A: rows in several groups, each row roughly a mix of its group's directions
A (148 x 10)
[[ -1  29   3 -48 -37  -1 -21   3  16 -18]
 [ -5  -1  27  31 -33 -28 -33  -2 -10  28]
 [ 30  11   7 -20  61  -1 -10  -4  14   3]
 [ 50  -4 -12 -27 -22   9 -11   2 -28 -27]
 [-19 -32  -9  15  47  19   2   9  30  18]
 [-20   1  23  10 -13 -13 -49   0  29  31]
 [-34  18 -24 -17 -33  11 -39  -8  22   5]
 [-10  -5  34  39  11 -24 -17  10  23  33]
 [ 42   3 -12 -21  -1 -20  -9  32 -33  24]
 [ 12   1   1 -12  22  -8  16 -13  41 -51]
 [-48  -1   2   8 -17   2 -30 -24  36  11]
 [-36 -20  19  21  20  15  -9  -1  22 -43]
 [ 29  14   1 -20  27  20 -26   6  47  -9]
 [-22   5   3   0  43   9   8  -1 -54   9]
 [ -6  -6 -36 -18  -4  45 -16  -8  31 -24]
 [-28  24  14 -12  26  13 -23 -19  34  31]
 [ -3  12  15  22 -30  -3 -20  41 -38  17]
 [ 44 -25  -4  25  37  -1  -3 -16  -8 -25]
 [-22 -32 -28  38  -6  27   0  17 -28  -9]
 [-53  22   4 -24   8  21   4 -23 -16 -20]
 [ 43 -21   5 -12 -11  38 -27  20  -4 -21]
 [ 35 -19  -9  10  24  -2  14 -11 -38 -39]
 [ 12   1  24  20  10  -5 -19 -57  -5  27]
 [ -7  12  19  -7 -43 -42  28  18  -7  13]
 [ 31   8 -12 -19 -38  42 -23  -5  -7 -12]
 [  3  10  36  14 -24 -38   1 -18 -13  38]
 [-25  16 -32 -21 -10  44   7  -4   4 -33]
 [ 22   7   2  13 -12  18 -38 -51  18  -8]
 [ -2 -23 -28  45   4 -11  -5 -29 -27  22]
 [ 35 -18  42  16  20   1 -22  13   3  31]
 [-28 -18 -14 -30   9  27 -35   3  33 -17]
 [-12 -23 -14 -27   5  40 -20  19  30 -25]
 [ 40  -4  17  19  -8 -37   2   7 -13  40]
 [-17  16  38  23 -13 -18  22 -37  -3  26]
 [-38  33   0 -17 -21 -29   1  -4  25  27]
 [ 32  -6 -21 -17  30  37 -19 -22   4 -26]
 [ 38  12 -44  -6 -12  19  18 -26 -19  11]
 [-48   1  28  32 -19 -14  -3  -4  20  23]
 [ 36  13  -2 -45  29   2 -22  12  21  10]
 [ -7  11  50   3 -16  -5  -4 -23  27  37]
 [ 63  -6  11  -1   6  13  -6  -7 -26 -23]
 [ 15  26  28 -54   1  -5  -5 -14  11  23]
 [-46  12  -8   5  -4   2 -26  13  38  29]
 [ 31   0  29  17  19  38 -10   6 -37 -14]
 [ 42   5 -21  -1  24   4   3 -13  -2 -51]
 [-24  -8 -18  -2  39  31 -10   5  44  -9]
 [-33 -16   9  37  26   4  -3   5  42  15]
 [-20   9 -55   7   4  -9  10  23  15  33]
 [ 31   2 -26  22  12  -6  22  -7 -48 -20]
 [ 17   7 -29 -23 -45  11   7  13 -29 -25]
 [ 27 -10 -41  12  24  30   4 -30  -8 -21]
 [-39  35 -26  23 -13  -2 -22  14  19  21]
 [ 44  -6  -7  24  12 -30  14  21  28 -23]
 [  8 -13 -10  58   0 -21  17   7 -33   3]
 [ 19  -4 -19 -24  25  40 -22 -10  24 -29]
 [-41  35  10   0  -6 -25   0   3 -17  41]
 [-36  -5  22   3  25   2 -39   9  16  35]
 [  4  10  31  -5 -13 -33  -2  -5  37  43]
 [-14   2  -1 -33  13  -8 -15 -43  18  40]
 [-21  29  17   7  30 -25 -15  26  -5  38]
 [ 10  -5   8  -8  49 -13  -5  -6  41  31]
 [ 59   3 -28   7   6  -1  -2   1 -12 -33]
 [  1  -7  20   1  61 -17   9   8  19  26]
 [-60  10  -9  18 -14  -1 -10  -5  25  23]
 [ 35  18  -7 -20   9 -33  19 -40  -4 -20]
 [ -4  40  21 -19  13  16 -21   8  27  38]
 [ -4  24  24 -34  16  12 -17 -10  45  20]
 [  2  17 -26 -43   2  10  46  -7  -2 -22]
 [-43   1 -29   7  42   0  22  -8  20   9]
 [-15   5  -3   1 -50 -15   9  -1 -48  13]
 [ 33   1  20 -30  30 -18 -22  -3  36  16]
 [-51 -12 -18  35   6  18  -3  -6  29   0]
 [ 11  13   1  10  21 -35  -8   1  32  49]
 [ 26  15  25  -4 -28 -33  -6   7 -41  21]
 [-21  -1  -5  -6 -41  -7  26  19 -45 -14]
 [ 16 -10 -16   5  61  25 -11 -10  -3 -20]
 [ 10  -7 -35 -32  -9  42 -14   7  23 -24]
 [ 13 -26 -21  -1  41  35 -12  -4  19 -30]
 [ 34  22 -34 -26  -4  30 -21  -9 -26  -8]
 [-34 -20  24  21   9 -11  -4   8  29  43]
 [ 41  24  -1  -6 -21  20   4 -12 -38 -29]
 [ 31  34 -32  -2   2   4 -16  34  31  -5]
 [-25   1 -39 -37   9  -7  -4  11  13 -40]
 [-27  33 -21 -39 -21 -24   2  -7   4 -27]
 [  8  33  18 -47   3  -9  -5 -25  24  24]
 [ 22  17 -23  31 -37  10 -24  -4 -36  -1]
 [-46  15 -12  42 -13  -3 -27   2   2  20]
 [ 26  26   7 -29  16  18 -14 -20  45   8]
 [ -7  22 -28 -18  -3  30  -3 -15 -21 -48]
 [-26  -4 -13 -36  -6  21   0 -14  19 -49]
 [ -8 -32  27  16 -23 -33  19  22  22  23]
 [ 11 -24 -14 -18 -22  10  43  -2 -38 -22]
 [ -4  25  25  -3 -21 -38   7  12 -24  40]
 [ 28 -11 -22  20 -31  32 -24 -19 -29  -6]
 [-10   0 -14 -33  23  35 -14  -4  46 -10]
 [ 23 -15 -21 -42  39  28  -1   8  11 -10]
 [  6 -15 -20  43  37  19  11  31  14  -9]
 [ 48 -28  14  28   5   0  -7  10 -34 -14]
 [ 26  -4 -21   0 -24   1  41  -3 -36 -28]
 [-31   8  33  30 -29 -26  25  -6  -7  17]
 [ 15   6 -11 -60  -4  -6  25  23  14 -11]
 [-41 -28  -4  35   9  17   7   9 -33 -17]
 [ 23   8  16 -38 -28 -18  -6  16 -38  21]
 [  2 -12 -38  -7  -9  33  13  22 -13 -44]
 [ 34  -5  -8  17   4  25   4  24 -23 -47]
 [-11   7 -27 -44  19  34 -31   6  11  -9]
 [ 35  15   0   3  26   2 -42  36  18  10]
 [-18  -8 -17 -30  40  30  10   5   5 -37]
 [ 10 -20  -4  38 -33  -9  34  -7 -31 -15]
 [ 26   9   7 -14  58  10  -5   2  30 -12]
 [-21  19  30  21 -47  -5  15 -23 -15  16]
 [ 40  -8 -36  23  12  16  -8  10 -19 -33]
 [ -9  18  11   6  50   9 -25 -17   6  39]
 [  9   6  16  41  -6 -32  20 -14 -25  36]
 [-35 -11 -18  18 -16 -46  29 -15 -10  -6]
 [-40  10 -15 -23  22  20 -13 -11  43   0]
 [-43 -29  19  14  31  -3 -12   9  13 -32]
 [-18   8  30  32  31 -33  20 -12  23  13]
 [ 35 -27   3  -1  56  14  -7   0  14  -2]
 [  8  29   8 -10 -44 -29 -17   3 -32  22]
 [ 21 -10   3  -6  50  20 -28  29  23   2]
 [ 25 -32  11  16  49 -20  14  19   6  14]
 [ 26   4  14 -26   2  -6 -34  52   8   2]
 [-57  -4 -24 -23 -26  17   4  -2  13  10]
 [-12 -36 -19  29  36   7  -2  -8 -21 -32]
 [-19   5  18  39 -25   5  31 -32 -22  10]
 [ 20 -29  33  36  29  -2 -30   2  14   4]
 [ 17  43  -6 -17 -23   1 -14  18 -40 -21]
 [ 38  14  -6 -22 -42  -6 -13   8 -25 -27]
 [ -2  29  45 -32 -10 -20  -1   2  21  27]
 [-20   6  43 -24 -42  -2 -14 -16  20  -8]
 [ 14  21   5 -49  18   7   3  27  34 -12]
 [ 32 -20 -14  19 -29   8 -25  37 -26  -1]
 [-16 -11 -17   8 -11 -42  12  24 -29  37]
 [-23   9  17 -20   8 -44   7   7  13  44]
 [ -9  10 -45  28 -20  -6  39  17  15  10]
 [-39  -8 -15  24 -18  24  28  -9   9 -36]
 [ 11   8 -13  40 -14 -13  30 -33 -26  24]
 [-38  -1  29   7   3  -7  -4  -4  36  43]
 [ 28   0 -18 -30 -12  31  -5  31 -17 -34]
 [  4 -30 -24  28  14  31 -19 -12 -13 -38]
 [-26   2 -15 -28   0  27  -6 -43  35   2]
 [ 39  32 -17  26 -10   6 -32 -25 -16  -3]
 [-28  -7 -11 -40  -4  39  -4 -11  26 -26]
 [-31  37  12   4 -14 -33   3   0   6  42]
 [-37 -32  -5  22  26   0  12   5 -16 -39]
 [  3   8  18 -30 -10  -5 -50  -6  37  16]
 [ 44   7   1 -20  31   5 -19 -30  30   1]]

one row of each group, then the others: which group is each in?
[-20  12  17 -13  -7   1 -13 -16  63  10] : D
[ -3  10  21  19  29 -48  28   4  -2  26] : N
[  6  49 -11   0  19 -11  10  -8  11  47] : F
[ 49 -16  -6 -30  18  20  -7  16  19 -24] : E

[-23 -30 -48  -2  22   5  12  11   3 -33] : F
[-35  12  -6  14 -18   9  21 -10 -41 -37] : F
[-13  10  32   0  -4 -38  24  -2 -39  26] : D
[ -8  -2  -5  48  16  26 -36 -30  -3  -3] : D
[-27  -4  -4  21  -6   2  46  20 -13 -41] : N
[-54   9  12  19   3 -28  12  -5  10  32] : F
[-42  11 -20  -3  16  20 -24  -6  45   1] : E
[  1  11  45 -29   3  -6 -16 -23  39  12] : F
[-13  24 -17 -53 -33  20  -2   7  12  -4] : D
[ 33 -26 -12  32  22   0 -39  14 -20  -4] : N
[ 22 -28   1  -6  54  -7  23   5   1 -28] : D
[  2 -10  22  20   4 -25   2  15 -25  56] : D
[ -2  12  35   2 -26  44 -22  10  14  29] : F
[ 29  -4  10  47 -14 -17   4  -5 -42 -10] : E
